The rows of R fall into 4 groups, and each row is roughly a mix of its group's hidden directions.
R, 108 rows:
2  -14  34  21  -2  -6  11  8  30  1  -38
9  -23  10  26  -17  -17  23  6  29  -29  14
-1  -2  4  25  -9  -3  39  -14  -42  -13  8
2  -31  -2  25  -25  -11  -1  -9  30  -29  -14
-18  -23  1  1  21  0  8  -6  -39  22  -33
-24  -27  -30  0  2  2  -4  19  -10  -3  -42
-2  2  -42  -23  -3  29  30  1  -10  -13  -9
16  18  -13  -16  2  25  45  -5  -8  5  27
21  -24  1  -4  -22  1  -32  -26  16  23  21
21  -7  1  -25  24  8  -32  -2  38  10  5
21  23  -18  -24  2  22  14  -20  -18  25  -24
19  -6  18  19  -30  -8  -24  -15  30  -25  -7
-27  -36  -32  -14  -27  14  6  5  12  6  -1
5  8  -8  -8  12  17  10  -30  -38  -23  27
-37  4  4  4  7  -12  -14  -4  22  -11  -45
-22  -25  -36  -8  -7  26  31  -4  -9  10  8
-30  -6  -17  4  -1  35  30  -25  -7  12  -15
31  1  -13  -20  -24  24  -25  -9  5  -29  -14
11  11  53  23  2  -20  -4  -11  -10  14  -3
10  -13  18  -23  8  -26  -47  5  11  -8  -9
14  -16  15  13  9  -12  -54  18  5  3  -10
-18  -11  3  5  -26  -19  10  -2  52  5  7
22  7  3  4  53  1  26  -3  -15  -10  0
-17  -36  -15  12  -4  -6  25  30  0  -30  8
-7  -13  -7  -8  -31  4  -39  4  -12  0  -38
11  -6  17  -48  9  -24  -18  -1  13  -16  14
18  -6  16  23  -20  -9  -7  16  -34  -34  -14
-26  -14  -6  -5  9  -20  -30  24  26  1  -30
10  -11  -25  9  22  -1  2  -21  -50  2  -1
-27  3  13  -28  -16  -23  10  -14  15  -29  -23
10  -6  -3  -53  18  -6  -20  -22  -4  14  3
25  14  15  10  -2  -18  16  11  18  23  41
2  -9  4  7  -3  -17  -22  24  37  -11  37
28  29  31  5  -16  -18  -20  -14  18  17  2
35  -1  27  4  -25  5  -23  -20  -1  -22  -21
26  25  6  -11  -24  18  -31  -24  1  -12  -20
16  -40  -6  -18  12  14  13  18  -33  -14  -9
31  -23  9  -15  22  20  -4  -32  13  -10  20
-6  -52  -14  13  -11  -6  -1  0  9  -22  -24
23  32  10  23  -3  0  24  -25  -6  31  5
-47  -26  3  -7  1  3  -9  -25  9  -4  -26
4  22  20  14  20  6  9  -14  -34  -35  -14
38  -8  -9  -4  4  -2  -4  26  -16  27  33
-9  -16  -9  -15  30  5  -24  27  -25  -27  -13
-18  -13  24  -31  -6  5  17  -1  26  -37  6
1  8  37  -3  -10  5  -28  -16  35  -2  -25
-17  3  -20  3  -27  -19  2  42  14  25  10
-38  -20  -7  31  4  -26  17  1  22  11  1
18  -14  18  1  -1  -14  -31  25  22  -11  34
7  12  27  29  -2  -23  -15  -4  5  24  -36
21  33  -2  -11  -21  11  -31  -6  27  -14  15
14  -25  1  -26  20  18  -13  2  44  -6  3
18  -25  -30  -7  5  -9  -17  12  14  33  26
-18  -9  -49  -5  -16  15  13  -10  16  -16  -19
12  8  13  48  -15  4  -5  34  5  -13  -10
13  -6  7  -10  1  13  -24  12  -42  -37  -3
27  -3  11  -4  15  -4  14  16  -6  -19  50
30  -1  -9  34  12  8  -18  22  -13  23  24
2  16  37  9  12  2  -16  -19  10  -11  -41
-3  29  -4  22  -24  -5  45  9  0  -19  -1
19  20  -20  -26  -17  29  -27  -15  -1  -12  -19
24  6  11  -49  6  -20  -25  -7  3  -2  -11
18  23  24  19  37  -13  11  8  -18  -23  8
13  -25  -24  -23  -7  25  -12  -5  -19  -18  -31
3  -2  2  -44  8  10  -33  -5  19  4  29
36  2  -2  -12  1  12  6  2  -14  18  47
30  22  9  -6  7  -7  -13  -15  9  21  44
-17  16  -10  13  -10  -3  34  1  -45  -15  10
-18  -12  28  6  -15  -8  8  19  27  -42  6
20  17  13  16  -33  -11  8  -19  22  34  7
20  -8  -14  19  -24  -5  28  6  5  40  19
-10  -14  13  9  -10  -27  -26  27  14  -29  -24
35  23  -6  14  -2  -28  -29  13  -15  17  -10
-33  -8  -10  25  7  -20  39  6  18  7  12
3  -14  24  9  -3  9  -36  14  17  -13  -39
34  29  1  17  -9  -22  10  27  -5  -7  26
-10  5  -18  17  -28  3  11  -32  21  -14  -32
-38  -13  -14  -19  26  13  21  -7  17  -22  12
20  18  9  34  -20  -18  20  -8  10  34  -5
25  23  -6  40  -10  -23  -4  26  -12  4  11
5  34  36  -6  5  9  25  -4  13  -23  21
37  -7  7  3  15  30  -4  24  2  8  34
8  -17  -13  -19  -18  17  -30  -35  -6  1  27
2  3  12  20  -31  -16  -34  -23  -6  27  -13
-1  -2  0  50  -4  -25  -13  25  -3  -3  22
39  29  -18  16  0  -7  -5  8  -24  27  -2
-11  -16  -3  20  -29  -16  29  36  13  13  3
-21  -8  17  -41  -4  -25  2  -11  19  -29  2
20  -48  -3  3  -1  16  0  -36  -9  -6  5
5  -21  -1  18  -27  1  -4  -26  10  -24  -39
4  8  -6  9  -23  2  28  -24  22  40  14
-7  44  18  -9  3  10  -16  -30  -20  -20  0
-1  6  -2  12  -21  -9  26  -18  35  36  13
-14  -25  -11  -4  -6  19  6  9  -32  -44  -4
-25  -2  -11  19  -18  -22  7  37  0  16  -28
-12  -27  7  1  13  -15  -52  10  0  16  -7
18  38  -14  -18  -12  -37  9  -11  -15  5  -13
-29  -37  11  -17  13  17  -25  -16  13  -1  -17
0  13  -3  -4  -33  10  -1  -35  17  39  -7
-1  -15  18  14  -5  -23  -2  27  5  -49  2
17  -11  26  27  6  -5  -11  -35  -12  5  -32
-12  33  -35  -2  -20  15  16  -20  24  -7  -5
-25  -14  -2  -7  26  -11  -38  15  -8  32  2
-5  52  10  7  -4  -13  13  4  -24  2  24
43  17  34  -4  -19  6  -18  -9  0  -20  3
2  -11  -38  -10  -16  1  -20  -11  -24  18  34
7  32  9  13  -9  5  19  -40  9  31  -2
9  -6  -17  11  26  -23  -23  16  0  32  -30

Each list below has one row that fits no group; the rest each fit one group, if only roughly. Name that row.
- J998: -7  14  -16  13  25  -8  3  -6  -49  -3  -24
- J461: -4  -8  23  37  -19  -26  -7  -14  32  -8  -5
- J839: -29  10  -16  -14  19  8  -8  -21  21  32  -25
- J341: 15  26  39  4  28  5  21  -7  11  -25  5
- J426: -12  -33  -38  -4  16  10  11  13  -14  -14  -25
- J577: 30  -9  7  -24  16  -13  -17  16  8  4  42
- J552: 0  -9  11  -6  8  -8  19  8  30  -20  49
- J669: -8  18  13  35  -17  -14  29  -33  13  -1  -11
- J238: -16  25  17  -1  -13  -1  -14  -35  34  7  -22
- J165: 15  -26  -16  13  -14  -19  -8  45  -5  20  -4
- J775: 19  -29  -25  10  -15  25  14  -19  -2  -14  -30
- J55: -1  -22  15  -52  15  14  -6  -11  15  -10  11
 : J775
- J230: -20  16  -17  -16  18  6  31  34  -4  -24  10
- J449: -2  -22  5  -21  -19  22  9  4  36  -16  31
- J181: 22  33  -18  -27  -1  -4  30  -14  -20  14  7
- J66: -1  2  -1  -32  35  26  -3  8  22  -27  -11
- J513: 23  24  37  21  -11  -9  6  -14  -13  -29  4
- J217: 14  46  11  4  14  -12  -20  -22  -17  12  18
- J570: -10  35  25  -2  22  -8  -13  -3  -17  38  7
- J652: -17  -20  -21  -33  -10  -5  -16  9  30  -17  24
- J245: 12  -18  -20  -28  25  26  -27  -21  10  -10  9
- J382: -5  -19  -14  -12  16  -20  -25  37  24  22  0
- J797: -12  -12  -48  -14  0  -4  -27  20  -7  20  4
- J835: 5  28  12  -2  4  1  -35  -41  -24  4  -1
- J612: 4  -12  10  -17  -10  -9  0  5  45  3  40
- J136: -11  -12  -14  4  -1  -13  18  49  29  8  -12
 : J652
- J389: 2  17  -3  -13  -13  34  16  -44  -13  10  11
- J364: 21  47  18  -7  7  -33  -10  -4  4  11  -2
- J111: -16  15  -33  -10  -26  -12  -16  20  -9  21  28
- J841: 8  39  -25  9  -16  -3  29  -14  -17  11  -19
- J901: 1  -22  1  13  -20  -12  -43  -5  32  -15  -9
- J587: -13  12  32  7  19  -12  1  -16  -25  34  -22
- J791: 0  -3  -8  -6  7  -45  -43  -10  -8  15  -4
- J936: -2  -3  -14  17  -32  -6  -7  -14  44  -24  -6
- J270: 13  -21  -24  -19  22  12  23  12  7  -9  38
- J138: 13  9  -14  -26  8  -1  -36  6  26  22  27
 : J364
- J272: 0  4  -17  -9  -18  -3  -10  -7  21  54  -13
- J798: -8  22  -14  29  -11  -28  30  5  -10  -5  30
- J772: 24  -9  -6  -30  6  27  -4  0  -37  -6  -25
- J647: -2  -5  -10  -21  -21  5  3  22  28  4  46
- J322: -37  -22  -20  -1  11  -5  -14  -32  -10  23  -13
- J523: 1  -43  1  29  -29  -11  6  -2  11  17  -16
- J919: 11  -20  13  -16  15  23  9  13  14  -13  46
- J107: -6  -10  -4  13  -9  -20  19  -20  49  8  -19
- J484: 2  23  16  6  -18  16  26  -43  -8  -16  12
- J352: -3  7  -1  -9  41  15  28  6  -14  -36  -4
- J988: 4  -1  16  -20  19  30  -4  -34  1  -36  -4
- J948: 21  -17  36  21  12  8  4  -28  17  -10  -23
- J756: 17  -31  -6  18  -9  -5  39  1  -9  4  32
 : J107
- J218: -1  -20  -33  -3  5  -16  3  40  16  25  7
- J972: -20  28  -22  -9  -27  5  12  15  -21  -2  33
- J193: 22  35  16  15  32  -17  -9  1  -7  25  -13
- J683: -12  -24  -4  -3  -53  0  -2  -8  27  -2  -1
- J736: 10  -3  0  9  -17  -14  3  -37  2  6  -48
- J631: -19  -3  -3  7  0  10  -4  -32  -42  -23  -24
- J847: -4  -13  -26  -31  18  23  -2  7  -36  9  -18
- J256: 18  -15  16  20  -28  -19  9  23  -1  -34  16
- J312: -1  -25  29  2  3  -2  -19  26  23  -28  23
- J790: -7  27  13  9  39  -4  15  0  -19  -12  -33
- J744: 5  0  11  7  -5  8  31  20  14  -25  45
 : J736
- J666: -27  -4  -6  -31  -26  27  2  5  16  -28  12
- J617: 18  -4  28  -15  23  23  11  -23  23  -29  5
- J975: -32  10  14  0  23  -19  5  -9  43  -16  -10
- J717: 11  -50  6  -5  0  0  -32  12  -11  -14  -13
- J818: 16  1  34  -15  24  4  8  21  8  -40  4
- J29: -2  13  21  -10  -19  16  36  13  21  -34  -5
- J363: -33  3  11  -4  8  6  19  -32  21  -36  0
- J597: 12  1  15  13  -20  -25  -40  22  -3  -2  -27
- J993: -11  6  27  0  28  -17  -21  15  -16  34  18
- J569: 11  -24  -5  8  -10  -1  50  9  5  -27  16
- J493: 18  4  31  -14  -11  -13  -20  20  22  -31  -19
- J252: -5  -19  20  11  11  9  4  -12  3  -22  -52
- J342: 1  -1  6  -1  17  -6  40  23  -7  0  43
- J292: 3  -20  -19  1  19  -9  -26  45  -14  11  -14
 : J818
- J87: 13  20  -12  19  -9  36  10  -2  -9  20  -37
- J613: 34  -8  42  7  5  -4  17  13  -22  -12  16
- J381: -27  13  -19  16  -16  -11  -3  13  -29  4  -38
- J771: 24  -14  -11  -7  -7  7  2  -20  -6  7  54
- J32: -10  21  17  -17  20  15  20  -11  -38  -18  -20
- J543: 15  -29  -4  -3  9  0  37  25  -8  -28  19
- J986: -11  1  4  8  -40  16  -2  -28  -15  -15  -33
- J254: 21  -12  0  -15  -23  12  -37  12  -35  -11  -5
- J705: 20  -42  18  7  -3  -5  -3  -9  -21  -14  -33
- J182: -1  -31  1  1  9  5  7  31  35  4  -33
- J508: 6  33  21  -9  5  1  -47  -14  16  7  -10
 : J32
- J633: -31  13  11  24  2  -15  2  -27  -4  29  -29
- J826: -4  -4  -17  2  7  10  -23  11  -39  8  -42
- J725: -31  11  -21  29  -14  -8  38  -13  -11  0  6
- J845: -21  18  16  35  -11  -21  11  -28  20  12  -14
- J126: 12  11  -15  -8  -19  26  9  -32  -12  -16  -37
- J800: -23  -12  -24  -10  39  3  21  8  20  20  15
- J140: 18  -18  -23  7  29  -16  10  27  1  34  9
- J710: -3  -11  -26  11  -31  -19  -3  18  -4  33  27
- J454: 6  -13  -8  28  -6  -28  -7  36  3  22  -26
- J556: 5  16  -29  -26  1  6  -17  8  5  13  45
- J20: 0  20  13  -10  -2  5  19  -33  34  7  32
- J608: 20  -20  -36  -27  -4  22  17  -10  -16  3  -21
 : J608
- J63: -21  -24  -11  -24  19  1  5  17  28  -17  30
- J854: -13  -8  -23  21  9  -5  -30  -21  -20  35  -13
- J883: 16  -43  -22  -20  15  15  12  -10  10  -7  25
- J813: 10  33  13  -31  23  17  -17  -10  21  -9  19
- J336: -15  -20  -5  -2  -5  -7  10  42  41  1  -14
- J90: -7  -12  -37  -7  3  11  -2  8  -6  48  -15
- J275: 21  4  -11  -4  -26  -7  -43  -17  -27  -4  -10
- J779: 22  -20  15  -8  9  22  28  -28  -1  -30  16
- J314: -12  -14  -23  3  -15  -2  -42  3  37  -8  -11
- J355: -7  -41  18  4  18  12  -38  10  15  -2  13
- J761: -24  25  20  19  5  -19  -22  -19  2  32  -14
- J264: -31  -7  -42  -7  -26  -7  -7  18  -22  6  2
- J695: -9  -24  -14  14  -53  -8  -5  5  -2  20  9
 : J275
- J912: 15  -15  12  -45  19  16  -29  -9  7  9  -12
- J974: -30  10  -12  -34  -7  19  -27  5  6  -22  -21
- J324: -38  -12  -17  23  0  -4  27  -7  -3  0  35
- J414: -2  10  23  21  -9  -1  24  -15  -4  -49  6
- J434: -1  13  -12  3  -16  -19  -45  -1  0  38  -3
- J966: -23  4  1  7  -16  28  25  -11  6  -9  -44
- J504: -38  -11  -15  17  3  -21  -5  10  34  20  14
- J8: 8  -42  -19  -17  28  24  13  -1  -3  -20  -2
- J875: 39  5  20  -20  3  16  -9  -19  -8  -35  0
- J870: 12  -8  -20  -35  18  24  12  21  -31  -1  9
- J139: 5  39  21  17  19  -22  6  -22  20  20  -5
 : J875
- J295: -12  -7  -2  21  -15  -23  -24  1  45  -16  14
- J41: -6  22  -7  44  -27  -11  23  18  -6  -9  -8
- J435: 13  44  38  2  6  -4  -1  -13  -8  21  12
- J224: 12  28  12  -9  -1  -4  -39  10  23  5  33
- J537: 12  9  37  -13  20  21  -1  -26  17  -27  -8
- J995: -9  -3  23  7  -28  -6  10  -13  16  -48  12
- J645: -13  -19  13  10  -2  14  23  19  20  -29  36
- J888: 24  18  12  -46  -2  17  7  -14  -20  19  -1
- J242: 14  6  2  39  -5  -14  -36  18  -6  10  -26
- J496: 31  -9  -11  -25  25  15  -24  -7  -15  31  7
- J815: 3  -23  -36  -1  -25  8  -4  0  30  -28  -15
- J440: 23  -21  -4  -1  -20  1  -33  7  27  -34  3
 : J888
- J4: -22  -37  -10  1  24  18  -9  -14  -4  21  30
- J476: 26  -47  0  -6  -4  6  -2  14  -11  -33  -5
- J704: -28  30  -4  -19  20  8  -4  17  -6  -30  -27
- J227: 7  21  38  8  -3  11  6  -41  -12  -19  8
- J923: -21  -24  -24  -19  -11  26  15  5  -20  23  -22
- J528: -8  -16  1  7  -50  2  -16  -12  7  -8  -32
- J452: 14  4  -13  -21  -11  7  -5  -14  -8  0  56
- J602: -7  -25  -23  21  -31  -21  3  20  -5  30  6
- J361: -43  1  -3  13  16  -18  -22  -2  16  33  -5
- J132: 1  -24  12  -13  -36  13  -21  -11  38  2  9
- J100: -23  17  -6  8  27  2  36  -24  22  21  -1
 : J923
- J311: 7  7  30  4  -38  -8  -25  -9  4  -32  -13
- J959: -18  -11  3  -31  -5  14  0  -16  34  -16  33
- J463: -17  -5  -30  13  -8  7  47  -13  1  -8  -21
- J877: -7  -2  8  -2  45  -23  -15  33  9  -19  -1
- J350: 48  37  0  -8  -7  -1  4  10  -14  11  -15
- J398: 9  15  0  9  -9  -26  -31  -1  -10  13  -45
- J510: -4  15  25  3  -14  13  12  -32  -12  -43  7
- J21: -11  32  34  14  17  -14  3  2  -8  33  17
- J471: -11  25  22  22  -14  -15  35  30  13  2  -1
- J518: -17  -21  -41  -3  -24  -3  3  -9  30  -15  15
- J708: -7  -6  -23  -10  52  1  9  22  4  14  15
- J155: -19  -18  -20  17  -30  -14  7  9  26  27  -21
 : J518
- J42: -25  13  -3  2  -4  1  -2  -32  36  27  -22
- J447: -23  -22  -40  -16  13  13  28  18  -12  3  0
- J427: 7  -34  -22  8  20  -1  -16  -18  -22  5  -34
- J607: -14  -1  -30  -8  -35  -4  1  16  -8  12  39
- J946: 24  6  3  28  -6  2  16  5  -50  3  -14
- J39: -18  8  -7  -13  11  -6  -21  36  32  11  -27
- J920: 1  0  21  7  20  18  5  -26  -13  -29  -40
- J794: 28  24  38  10  -12  5  31  -12  -9  -14  2
- J770: 4  -12  -24  26  -16  -12  6  -7  -45  23  3
- J889: -13  -5  -28  -25  11  -13  -3  -7  -23  44  -6
- J98: -27  -4  3  15  23  -18  12  20  15  -41  -13
- J234: 8  -30  38  29  -5  -27  11  3  6  -16  3
- J467: 30  9  4  -26  -4  13  -45  13  2  -11  17
- J47: 19  6  44  -3  -3  14  5  -28  26  -16  12
 : J889
- J621: 9  3  -29  15  13  18  4  -14  -29  40  9
- J926: -2  8  20  -1  -12  -2  -38  -17  19  40  -8
- J323: -1  9  2  12  35  -30  7  21  32  22  5
- J373: -8  9  5  -10  10  -8  -56  12  16  16  15
- J962: 19  23  -2  -4  -9  21  -9  -31  -25  34  -11
- J403: 15  42  6  -2  -24  12  -23  -28  13  -3  -11
- J437: 23  23  34  -5  0  9  -14  -18  -33  12  -17
- J582: 10  4  4  18  -5  2  -33  1  -3  11  -52
- J316: 26  4  3  -10  -32  25  -14  -24  -34  -2  3
- J180: -17  6  -19  -31  38  26  7  -19  -8  9  12
- J65: 10  -12  11  24  2  -26  26  29  14  -22  25
- J75: 6  10  -10  -4  1  -38  -39  -8  -13  25  -17
 : J926
- J460: 19  2  -7  -20  15  -15  5  4  -7  7  55
- J27: -13  -8  -26  -16  37  5  -12  17  -1  37  -10
- J573: 24  -11  15  31  19  -5  41  -13  -16  -5  -2
- J654: 10  -7  3  25  -10  -36  -2  32  26  23  -5
- J751: 0  17  20  -24  -21  -10  17  5  19  -36  -24
- J627: -7  22  37  17  22  -23  -7  6  -5  28  20
- J239: -11  27  0  -22  -14  13  22  2  8  -21  42
- J173: 8  14  -26  23  -28  -7  2  46  -6  -2  0
- J793: 26  -18  10  -12  -29  1  -27  19  -18  -25  17
- J876: 11  2  28  18  -16  -17  -41  -7  29  -6  5
- J563: -3  -56  -13  -11  10  -1  -17  20  -9  -6  -7
 : J173
